One vector is turned by the same rotation once a tick. Each row is the vector after some number of ticks, and that number follows the row.
The counts run from 0 to 463.
[117 181  86 150 134 155 118 117 177 117 143 172 144 145 136 107 168 146
 157 107 137 163 119 114 123 125 147 160 108  86  63 172 147 129  83 136
 106 202 126 103 169 156 121 145 117 110 102 124 167 110 136 172 146 151
 135 139 148 151 170  80 131 136 143 142 149 160 110 141 133  96 146 136
 128 133 150 123 114 144 157 112]
434
[153 101 113  95 103 125 133 151 122  74 168 124 131 124 111  87 152  87
 108 138  98  90 160 128 131 189 114  93 116 131 117  80 157 134 164 168
 167 114 127 176  99 129 123  93 137 127 148 108 108 100 142 147 103 139
 170 134 188 130 148 178 124  92 134 150 115 124 137  92 110 133 126 115
  86 126 154 123 132 132 169 121]
104
[144 115 104 122 142 133 146 157 141 144 111 106 105  92 136 102 110  96
 128 123 136 110 138 111 174 115 145 111 163 134 121  99 136  82 131 168
  78 108  74  98  89 137 153  91 130 104 124 148 100  62 169 157  75 156
 108 147 150 128 144 130 117 156  70 167 100 134 106 124  99 152 109  95
 110 167 135 118 137 102 142 140]
327
[127 173 116 118 130 164 107 115 165 151 149 178 120 111 104 129 151 129
 154 100 160 110 164 130 118 148 118 156 101 143 129 165 130 155 107 113
 142 175  76 121 158 110  89 152  96 142 155 109 136 157  94 103 138 134
 132 125  99 110 123  89 110 148 214 175 135 156  88 154 144 129 153 119
 135  80 133 144 114  95 141 148]
23
[137  88 130 159 108 121 106 119  69 124  85 167 162  93 147 123 117  93
 167 123 114 107 113 113 160 127 131 160 101  87 118 120 120 140 106 167
 136  91 105 100  94  98 111 113 107 107 149 147 120 170 118  78 104 185
 143 157 187 120 124 128 122  96 115 135 155 129 100  93 124 151 117  93
  98 169 130 164 115 134 132 112]
121
[151 105 127 122 115 120 126  92 108 126 114 175 134 134 109 135 123 101
 124  80 123  86 151 108 137 194  88 150 128 143 107 150 142 134 110 159
 162  86  89 124 141 124  86 138 121 139 155 156 117 188 105 106 144 140
 120 137 101  69 128 121  96  94 206 134 122 158  87 119 157 165 118  95
 110 118 128 142 107 119 119 122]
251
[127 156 111 123 100 152 172 137 167  96 105 154 117 165 137 125 138 123
 144 102 128 159 125 112 140 115 167 135 108  75  78 143 107 127 109 145
  83 197 100 107 141 154 135 119  73 119 119 157 152 100 137 179 133 151
 120 137 137 162 173  68 123 160 128 132 155 150 106 137  86  89 130 128
 113 121 139 124 114 151 147 115]
172
[123 133 100 168 134 147  79 131 189 131 118 166 142 123 132 133 141 135
 175 122 129 159 105 101 120 118 152 142 162  98  75 100 146 106  74 150
  90 179 132 135 184 135  97 147 109 103 101 136 154 145 161 144 136 163
 137 156 159 164 152 126 144 162 126 152 109 103 129 166 123 108 128 152
 102 146 152  94  91 103 107 134]
181
[122 150  96 121 148 136 126 136 181 120 127 151 124 124 123 118 140 103
 125 115 179 116 153 115 115 171 128 131 149 157  90 115 165 101 135 122
 129 185  43 113 174 139 104 119 118 112 162 123 125 115 128 130  95 118
 110 139 104 141 156 120 138 147 177 186  91 130  93 184  93 138 129  97
 114 136 132 102 132  79 117 127]
49
[110 135 121 191 143 124  65 118 123 142 131 183 162  90 125 118 126 145
 160 118 135 161 104 119 126  88 141 158 114  73 128 139 158 165  87 153
 104 170 143  88 129 112 102 167  90 116 125 114 143 172 125 117 133 176
 138 114 155 106 136 120 117 140 158 157 160 113 123 141 160 119 135 143
  91 154 158 152  99 150 113  89]
410
[134 114 105  99 117 161 169 105 171 160 149 111 108 110  93 144 101 130
 171 104 137 104 151 141 112  93 139 142 160 121 151 109 112 144 143 150
  71 170 116 107 142  71 132 156 137 167 152 147 112 106 180 120 152 132
 108 147 129 145  99  94  91 134 133 153 124 143 101 147 126 132 148 142
 150  64 175  95 158 106 119 165]
34
[161 107 123 138 135 137 120 153  93 142 122 111 129  97 130 130 143  90
 144 113  90  80 138 140 160 123  90 138  96 116 145 143 118 124 124 191
 153  74 105 112  85 122 124 139 144 128 120 153 104  95 154 106  91 143
 141 177 190 102 114 124 113  97  71 159 137 172 136  92 137 140 133 110
 124 168 160 122 135 114 173 161]
94
[159 110 124 142 127 137 120 149  90 146 117 108 132 100 135 137 146  92
 151 116  96  81 135 144 158 117  91 139  98 115 147 146 116 125 120 186
 158  73 103 108  93 111 128 146 145 127 121 156 109  90 150  99  98 143
 138 180 188 104 115 117 120  97  71 158 142 174 140  97 133 137 133 107
 132 170 155 115 138 114 174 163]
93
[121 145 110 133 131 138 131 105 158 164 172 138 130  97 123 127 127 143
 156 116 183 108 167 149  99 109 122 155 117 125 171 128 155 176 130 115
 132 188  98 109 112  59 122 163 150 147 169  98 128 136 136 102 147 133
 129  96 137 109 110 101 119 136 193 181 148 146 116 134 155 147 138 123
 132  74 148 133 141  97 172 153]
286
[125 117 107 129 109 153 122  72 135 150 148 165 124 110  91  90 106 140
 145 105 117 131 153 126 147 124 141 138 150 138 160 101 166 164  92 129
  92 115 152 133 115  75 147 158 136 154 140 112 132 160 116 126 168 181
 130  81 115  73 130 131 109 142 190 131 160 130  76  96 170 166 125 136
 130  82 129 156 155 137 150 131]
1
[137 133 106  77 126 145 176 126 165 135 136 111 104 105  98 124 113 109
 136 105 142  98 155 116 133 129 138 123 157 130 101 137 108 100 170 156
  72 154  76  79 147 132 118 104 100 137 144 147 103  80 171 148 112 122
  91 169  98 145 130  90  84 131 122 158  86 137  87 164  96 129 145 108
 135 105 161 103 136 116  85 122]
41
[151 110 121 103  84 119 132  82  98 117 118 142 143 124 102 145 144 104
 142 110 102  81 145 112 135 180  85 124 135 133  87 160 118 114 134 157
 160  59 124 104 175 126  78 135 121 141 120 148 132 164 124  95 155 136
 120 198 111 100 131 113 113  69 172 118  99 126 109 129 133 141 135 111
 148 128 135 107 117 133  69 107]
245
[141 102 135 139  77 134 132 132  74  89  78 155 150 152 134 149 149  88
 162 116  89 108 115 134 145 138 112 140  73  88 119 132 102 150 114 155
 174 111 107 126 138 103 105 137  82 123 139 168 144 158 100  77 117 155
 150 179 174 135 145 100 144  96 125 125 178 137 121 108  86 109 129 117
 124 161 137 123 131 147 138 131]
375
[137 127 135 153 106 103 125 118 149 145 177 117 130  98 117 149 115 164
 133 130 144 143 136 128 105  78 123 103 135  69 147 125 134 166 138 161
 100 164 165 107  97 109 102 161 104 140 103 117 127 136 170 160 170 142
 129 105 146  96 116 118  99 147 169 160 129  93 179 133 164 107 126 169
  89  99 171 123  78 154 108 104]
418
[133  93 122 133  64 115 156 102  66  83  84 137 161 136 157 132 140  91
 157 143 124 101 124 130 141 148 127 136  97  93 110 110 121 140 132 136
 172 110 109 108 126  85 127 111 128 110 151 147 143 150 114  75 122 163
 147 177 183 145 148 110 163  77 127 123 162 117 119  94  79 133 112  92
 130 158 120 126 148 145 138 116]
115
[127 153  94 105 148 140 138 138 179 117 131 147 116 117 114 112 138  97
 124 112 171 110 158 111 121 170 131 127 147 152  85 130 150  94 146 129
 117 174  43 103 173 151 101 107 107 113 157 128 118 102 133 137  92 116
 106 148  99 143 156 112 120 144 167 179  83 136  87 181  88 135 133  91
 114 135 137 107 128  91 104 119]
47
[137 114 106  94 113 158 175 105 166 162 146 105 107 106  95 143 102 130
 168 104 133 102 150 140 112  96 137 139 161 119 143 111 108 137 146 151
  68 167 116 100 144  75 131 148 132 165 152 148 109 100 185 124 146 130
 102 150 123 145 102  90  90 132 127 148 116 139  99 147 122 130 150 141
 148  68 176  95 156 109 110 158]
35
[159 137 107 121 107 125 183 110 177 126 115 132  97 174 139 131 123 127
 105  84 137 129 149  93 157 153 129 111 164 127  79 137 137  86  96 162
  97 120  96 126 121 168 138 119 138 122  94 172 138 100 153 205 157 142
 101 115 107  93 167  92 115 161 151 131 115 162 117 117 133 141  88 115
 111 118 115 116 104 126 161 138]
455
[121 155  98 140 121 162 132 137 173 103 106 172 131 154 133 113 144 124
 160 104 124 167 110 102 139 120 168 148 123  84  64 134 127 115  88 145
  80 198 106 114 166 157 126 125  85 107 115 149 159 110 135 167 127 161
 125 146 146 171 174  85 132 161 121 136 147 141  96 150  97  94 135 131
 112 141 145 122 114 138 139 119]
175
[138 127  99 118 146 133 126 165 152 130 128 113 110  91 127  82 125  92
 112 138 139 118 147 109 169 137 148  97 160 145 113  94 152  82 139 159
  94 113  77 113  99 151 144  84 121  96 122 121 103  60 153 161  67 156
 121 137 147 126 160 150 131 159  92 176  91 119 112 129  95 150 113  97
 102 171 131 121 133 102 139 125]
330
[142 143 132 110  71 129 197 138 166 101 128 122 104 161 137 156 128 138
 131 113 141 135 143 121 127 104 154 102 110  67 112 132  84 144 140 150
  96 190 109 121 109 134 128 123  74 137 117 155 141  99 152 183 157 136
 122 123 135 142 148  67 112 162 149 138 149 128 144 128  93  86 116 142
 103  84 145 120  94 156 144 126]
167
[141 153 127 121  82 108 187 119 149 117 159 107 115 140 131 146 133 156
 110 114 151 139 150 123 118  96 132  95 113  65 119 161 115 152 152 149
 104 172 134  91 103 142 121 139  92 139 100 134 139  95 156 193 169 125
 112 112 119  98 148  68 104 147 168 143 141 128 165 129 132  92 121 149
 110  96 151 121  90 174 129  93]
424
[134  91 121 139  70 116 150 104  64  92  81 140 164 130 161 133 137  92
 166 139 123 100 119 126 144 142 129 142  96  92 110 112 117 141 125 137
 167 102 106 105 123  84 125 113 122 111 149 147 142 155 116  72 120 166
 146 174 185 143 145 112 158  80 125 120 162 118 114  95  85 132 114  90
 127 162 121 129 144 140 139 117]
116
[158 119 116 149 103 117 136 106 182 157 137 114 123 128 144 178 126 156
 158 114 142 117 134 106 114 120 112 122 173 100  90 127 120 103 100 171
 109 131 139 125 145 129  94 151 155 128  82 157 139 134 197 162 188 133
 120 163 152 126 118 102 120 143 141 141  89 119 172 141 160 124 107 147
 115 103 149  83  70 100 116 155]
446
[158 136 115 120 121 154 133 121 133 117 138 142 105 169  90 113 149 111
 103  76  73 114 155 129 155 162  84 121 115 149 130 148 156 134  89 170
 148  88 129 161 127 148 135 171 134 153 111 157 131 110 112 164 146 139
 129 115 114  53 156 118 107 133 157 132 158 193 110  97 162 135 126 137
 130 121 146 118 143 139 186 152]
227
[124 187  99 137 117 145 151 122 164 106 134 158 135 159 136 112 163 142
 134 102 140 163 131 115 129 122 145 138  98  80  71 181 137 134 105 136
 103 197 115  92 145 165 131 135 100 119 104 133 162  93 130 185 148 142
 123 128 130 135 178  63 123 137 151 140 157 166 113 137 125  94 138 131
 126 127 144 132 116 161 158 101]
431
[133 155 115 119  90 147 183 135 165  95 108 149 114 169 136 132 138 127
 138 104 129 153 126 112 139 113 164 129 110  73  84 141 103 129 116 148
  86 199 101 110 135 153 136 119  72 122 117 160 151  99 137 182 138 148
 119 132 134 160 169  63 120 160 132 132 156 149 111 136  88  86 124 131
 114 114 140 125 112 154 147 117]
171
[145 119 125  94  72 136 129 159 113  65 157 115 126 137 102 104 167  94
 118 157  87 108 154 140 129 160 117  69  98 122 137  79 135 146 164 143
 178 114 146 187 126 121 119 115  94 133 127 105 131 102 119 130 113 136
 176 148 172 130 160 160 151 116 143 149 133  90 158 106  84  99 136 144
 109 127 146 102 134 146 144 119]
365
[137 148 121 112  80 139 196 138 163  99 118 133 107 172 139 144 134 129
 136 104 136 144 135 117 131 107 161 113 108  68  98 138  93 134 131 147
  91 194 106 113 119 145 133 118  71 127 118 161 146  97 146 183 150 142
 117 128 132 150 161  60 114 161 141 134 155 142 128 130  87  83 120 134
 109  99 140 121 104 159 146 118]
169
[117 126  99 164 143 133 128 118 169 137 117 129 131 127 142 143 129 115
 149 121 185 119 140 137 103 136 119 143 163 153 133  80 174 118 110 115
 143 181  64 120 169  82 124 162 157 118 166 138 135 133 142  96 115 122
 112 130 129 133 143 119 169 155 166 186 123 124 122 174 103 150 112 112
 129 141 133  75 155  66 142 164]
55
